The rows below come in pairs that one turn or mirror swaps. Which row does each named row swap with?
babur: -9; 1; -8; -15; 2; 9; -5; 7; 3; -3; 15; -3; 1; -13; -5; 10; 9; 16; 7; 9; -7; 3; 0; 4; -5; 12
mivos: -15; 11; -6; 3; -2; 0; 6; 0; -1; -6; 8; -3; 2; -9; 5; -1; 0; -10; -3; 8; 4; 7; 11; -6; -3; 3
nas: -7; 4; -4; -8; 6; -17; 12; 8; 11; 0; 15; 3; 4; -10; -5; -3; 7; 3; -8; -11; -10; -6; 9; 7; 10; 6
gel: -4; -3; -10; -8; 1; 4; -8; 18; -5; 1; 15; -2; -1; -9; -5; -1; 11; 19; 9; 1; -6; 9; 0; 4; 6; 6
teken: -1; -10; -12; 8; 6; 1; -3; 0; -4; -2; 10; -10; -1; 5; -5; 7; 4; 18; -9; 0; 0; -1; -12; 5; 6; -5
Sobiz: -11; 12; -3; -4; 0; -14; 6; 1; 13; -6; -6; -2; -4; -2; -4; -2; -1; -5; 7; 4; -6; -1; 3; -8; 11; -3
kulal: -4; 6; -13; 10; 5; -7; -5; 2; 18; -11; 4; -10; -3; -1; 0; -5; 3; 1; -9; -1; -9; 15; 6; -3; 3; -1
gito: -13; 3; -6; -9; 10; 2; -5; 1; 14; -15; 12; -6; 0; -15; -3; 12; 9; 7; 3; 6; -8; 8; 4; 3; -7; 8
meku: 5; 9; -7; -1; -13; 1; 2; 2; 7; -15; 1; 0; 7; -7; -4; 1; 6; 7; 4; 2; -10; 4; -5; 7; -13; 7
Sibus: -1; 3; -15; -2; 9; -2; 6; 4; -7; 3; 14; -4; -7; -1; -2; 1; 3; 7; 6; 2; 8; -5; 2; 19; 13; -6
Nenov: 8; 2; 0; -1; 1; -4; 8; -1; 4; 9; 1; 1; 9; 5; -5; 1; 6; 16; 1; -6; -6; -11; 0; 12; 6; -7
Piv: 10; 6; 2; -2; 1; -2; 4; 0; 4; 7; 3; 3; 6; 0; -1; 8; -1; 10; -4; -13; -12; -8; 2; 15; 4; -3
sabol: 4; -4; -7; -11; 1; -5; -3; 7; 5; -13; 9; -10; -1; -3; -1; 2; 20; 5; 18; -3; -3; -4; -1; 9; -10; 1
Fibed: 0; -12; -13; -4; 3; -2; 0; -6; -6; -1; 9; -12; 2; -3; -4; 8; 2; 3; 3; 1; 6; -4; -10; 12; 14; -4
tuza: -6; -7; -5; -5; 5; -18; 6; 9; 12; 0; 20; -1; 3; -13; -7; 0; 8; 6; -8; -13; -4; -4; 9; 8; 7; 7
nuduk: 5; 4; 6; -4; 1; -7; 0; -4; -3; 7; 5; 1; -1; -1; 4; 7; 4; 5; -3; -16; -15; -6; 7; 13; 7; 2
Koni: -7; -1; 4; -4; -7; -5; 6; -3; -5; 6; 10; -4; 4; -4; 3; 6; 14; -5; -1; -13; -17; -1; 9; -2; -2; 8
bazav: 10; 3; 6; -2; 3; 0; 2; 0; 4; 8; 2; 1; 2; 1; 0; 7; 2; 6; -2; -12; -13; -9; 2; 17; 6; 0
fuz: -3; 3; -11; 11; 9; -5; -1; -4; 17; -14; 1; -9; 2; 3; -2; -1; 4; -1; -13; 0; -8; 9; 4; -5; 2; 3
Goda: 1; -1; -6; -9; -6; -4; -3; 9; 3; -13; 6; -6; 0; -5; 1; 4; 17; 7; 17; -1; -3; -2; -2; 5; -14; 3
Sazad: 1; -5; -6; -14; 2; -4; -1; 7; 5; -10; 6; -10; 1; 1; 0; 1; 21; 5; 18; -6; -4; -5; 3; 13; -5; 3
Loga: -3; -8; -8; 8; 5; -1; -4; 6; -6; 2; 13; -5; -4; 5; -4; 5; 3; 21; -10; 2; 1; -1; -7; 3; 1; -10
disob: -4; -1; -6; 3; 5; -9; 8; -10; 11; -10; 4; -5; 2; 2; -3; 8; 3; -11; -5; 11; -3; 2; 12; -6; -3; 4
vum: -4; -4; -6; -9; -8; 4; -2; 5; -9; -1; 5; 6; -9; 6; -5; 9; 3; 8; 5; 10; -2; -2; -4; 1; 16; -3
kez: 1; -13; -10; 6; 3; 1; -4; 0; -5; -2; 10; -7; -5; 2; -6; 10; 0; 17; -5; 1; 0; -2; -12; 5; 6; -6
Nafi: -21; 4; -5; -4; 9; -5; -3; -1; 11; -18; 10; -5; -3; -13; 3; 7; 4; -5; -3; -2; -10; 5; 6; 5; 1; 2
Fetav: -3; 2; -3; 1; 4; 7; -8; -12; 5; 3; 8; 0; 4; -6; -9; -4; 15; -5; 7; 2; -7; 12; 14; 7; 12; 1
mog: -9; -4; -3; -11; 7; 4; -8; 2; 6; -6; 21; -6; -1; -15; -9; 9; 10; 13; 3; 5; -8; 8; 2; 3; -8; 11
pem: -11; 9; 2; -7; 10; -18; 4; 12; 8; 4; 10; 0; 7; -8; -7; -9; 10; 6; -5; -6; -11; 3; 12; 2; 5; 6
Pumik: -4; 3; 5; -1; 2; -6; -6; 2; 7; 1; 13; -2; -4; -14; -12; -12; 6; -9; 2; -4; 8; -2; 3; -7; 2; 7
rir: 5; 11; -7; -1; -12; 8; 0; -4; 9; -8; -1; 1; 11; -7; -3; -3; 10; 2; 2; 4; -11; 9; -2; -2; -4; 6
madev: 2; 1; -2; -7; 9; 1; -3; -1; 4; 2; 8; -3; 2; 6; 4; 3; 24; -7; 3; -11; -7; 3; 10; 9; 8; -6
Zeve: -10; -7; -7; 2; -9; -2; 8; 0; -4; -1; 8; -14; 4; 1; 1; -6; 15; 5; 12; -1; -5; -2; 2; -3; -11; 5
poro: -2; 1; -11; -10; 1; 3; -7; 15; -4; 1; 17; 0; 0; -9; -7; 3; 13; 19; 8; 4; -5; 9; 3; 1; 2; 11
Vefiv: -11; 10; 3; -2; 9; -16; 3; 15; 10; 4; 9; 1; 2; -6; -5; -7; 11; 4; -5; -3; -12; 3; 13; -3; 2; 5
baniz: -3; -11; -10; -3; 1; -5; 8; 8; 2; -1; 24; -3; -6; -5; -5; 7; -1; 10; -10; -6; 0; -12; 3; 7; 5; 8
Vib: -3; 2; -6; 9; 5; -10; -2; -4; 20; -14; -1; -6; -1; 1; -3; 1; 2; -5; -11; 1; -8; 8; 4; -3; 2; 1
zat: -6; -4; -3; 4; 10; -4; -2; 6; -6; 5; 14; -4; -9; 6; -6; 5; 5; 24; -8; 0; -4; -2; -5; 2; 4; -7
mipu: 1; -12; -13; 0; 4; -1; 0; -7; -7; 0; 9; -8; 2; 0; -6; 9; 3; 12; -5; 5; 6; -3; -10; 9; 11; -4
tes: -2; 0; 6; -5; -3; -8; 3; -2; -2; 8; 10; -3; 0; -1; 3; 4; 6; -2; -2; -16; -20; -3; 12; 9; 5; 3
vomi: -11; 9; 5; 2; -1; -16; 7; 3; 10; -6; -6; 1; -1; -7; -4; -1; -1; 4; 9; 3; 1; 1; 6; -8; 5; -4
ral: 2; 1; -4; -7; -7; 5; -5; 5; -4; 1; 5; 5; -14; 1; -10; 2; -1; 7; 8; 10; -1; 2; -6; 3; 16; 0
Mabeg: -8; 5; -13; 5; 2; -6; -6; 8; 18; -14; 3; -7; -3; -3; 0; -6; 6; 2; -8; -4; -7; 16; 4; -5; 5; 7
budup: -21; -3; -10; -8; -3; -2; -4; 4; -3; -9; 4; 2; -1; 0; 7; 15; 5; 2; 6; 3; -5; 4; 4; 5; 15; 0
vazin: 0; -11; -9; 7; 6; 1; -4; 1; -4; 0; 8; -4; -2; 3; -6; 7; 1; 17; -9; 4; 1; -2; -11; 7; 6; -10
nog: -14; 6; -4; -7; 12; -3; -3; -2; 15; -16; 11; -8; -3; -17; -3; 11; 7; 3; -3; 2; -8; 8; 3; 6; -3; 5
nuru: 4; 5; -4; 1; -13; 0; 5; 2; 4; -18; -1; -1; 5; -9; -1; 0; 7; 6; 8; 2; -8; 2; -4; 5; -13; 8
fomus: 1; 10; -7; 3; -9; 9; -5; -6; 9; -6; -3; 3; 11; -4; -5; -8; 9; -1; 0; 4; -9; 11; 1; 3; 1; -1
zafep: -5; 6; -12; 9; 5; -7; -3; 3; 17; -12; 1; -8; -2; -2; 0; -7; 2; 2; -9; -1; -10; 17; 5; -4; 5; 0
Gesa: 2; -1; -4; 1; 0; -3; 3; 1; 1; 12; 2; 4; 11; 4; -6; -4; 7; 13; 6; -5; 4; -14; -1; 3; 3; -8
kup: -9; 6; -10; -8; 6; -12; 7; 5; 4; -3; 12; -3; -13; 6; -4; -1; 0; -8; 6; 3; -9; -13; -3; -7; 4; 1
Tak: 4; 1; -3; -7; -9; 5; -7; 5; -6; 1; 8; 5; -14; 2; -9; 1; 2; 5; 4; 7; -1; 3; -3; 6; 17; 2
popen: -11; 9; 5; 1; -2; -15; 7; 3; 9; -5; -8; 5; -3; -5; -4; -1; -2; 1; 4; 4; -1; 0; 6; -6; 10; -3
pof: -14; 13; -7; 3; 2; 1; 4; 0; 2; -6; 7; -3; 1; -7; 4; 0; 0; -10; -3; 8; 2; 6; 13; -5; -4; 5
vok: -3; -7; -4; 6; 0; -5; 5; 1; 0; 4; 10; 1; 8; -4; -10; -9; 12; 7; 10; 0; 12; -12; 3; -4; -3; -2
mes: 7; 0; -5; 7; 1; -1; 7; -1; 3; 11; 2; 5; 7; 4; -7; -3; 4; 16; 5; -3; -2; -11; 1; 5; 2; -11
Ruko: 1; 3; -14; -2; 11; -1; 5; 3; -5; 4; 14; -5; -9; 1; -2; 1; 3; 5; 8; 4; 8; -5; 4; 18; 12; -7
Dafo: -7; -3; 5; -2; -5; -6; 3; -3; -3; 7; 10; -4; 4; -3; 3; 6; 10; -4; -2; -14; -19; -1; 13; 4; 1; 6
lilo: -2; -7; -7; 7; 6; -2; -5; 9; -5; 5; 12; -4; -6; 6; -4; 4; 4; 21; -10; 3; 1; -1; -8; 2; 2; -8
lavop: -5; -9; -8; -4; 3; -10; 8; 8; 3; 2; 24; -1; -2; -6; -6; 2; 2; 7; -11; -11; -6; -12; 2; 9; 9; 7
sapi: -9; -6; 1; 6; 4; -4; -3; 3; -1; -5; 6; 7; -3; -10; -7; 2; 5; 15; 12; 2; 8; 6; 16; 10; 11; -1
bam: -2; 3; -12; 12; 5; -6; -1; -4; 18; -12; 0; -8; -1; -1; -3; -2; 0; -3; -10; 3; -9; 10; 3; -4; 2; 1
rofim: -7; -11; -14; -3; 3; -3; 3; 8; 0; -2; 24; -2; -14; -1; -2; 9; 1; 8; 0; -3; -2; -14; 0; 6; 2; 4
Kol: -2; 3; -10; 4; 8; -9; 4; -11; 16; -10; 1; -9; 3; 1; -4; 2; 1; -7; -9; 7; -3; 6; 8; -6; 0; 4
Zis: -3; 6; 3; 3; 3; -2; -7; 4; 4; 3; 12; 1; -11; -12; -15; -12; 5; -8; 1; 1; 5; -1; 3; -4; 2; 8
Lunu: 2; 4; -5; -5; -10; -4; -2; 4; 4; -17; 2; -4; 1; -6; 2; 0; 11; 8; 11; 1; -3; -2; -2; 4; -15; 10
Liv: 0; 10; -9; 1; -6; 6; -4; -11; 7; -5; 1; 5; 7; -2; -7; -8; 13; -1; 7; 5; -13; 13; 5; 2; 2; 2
gan: -7; -8; 0; 3; 2; -3; -3; -3; 0; -2; 11; 4; -5; -8; -10; 4; 9; 16; 13; 4; 4; 7; 16; 11; 11; 2

sabol pairs with Dafo
fomus pairs with mes
Nenov pairs with rir
bazav pairs with nuru
zat pairs with Mabeg
tes pairs with Goda
madev pairs with Zeve
budup pairs with kup
kez pairs with Vib
nas pairs with babur
Vefiv pairs with gel
disob pairs with Fibed
Kol pairs with mipu
lilo pairs with zafep
vok pairs with Fetav

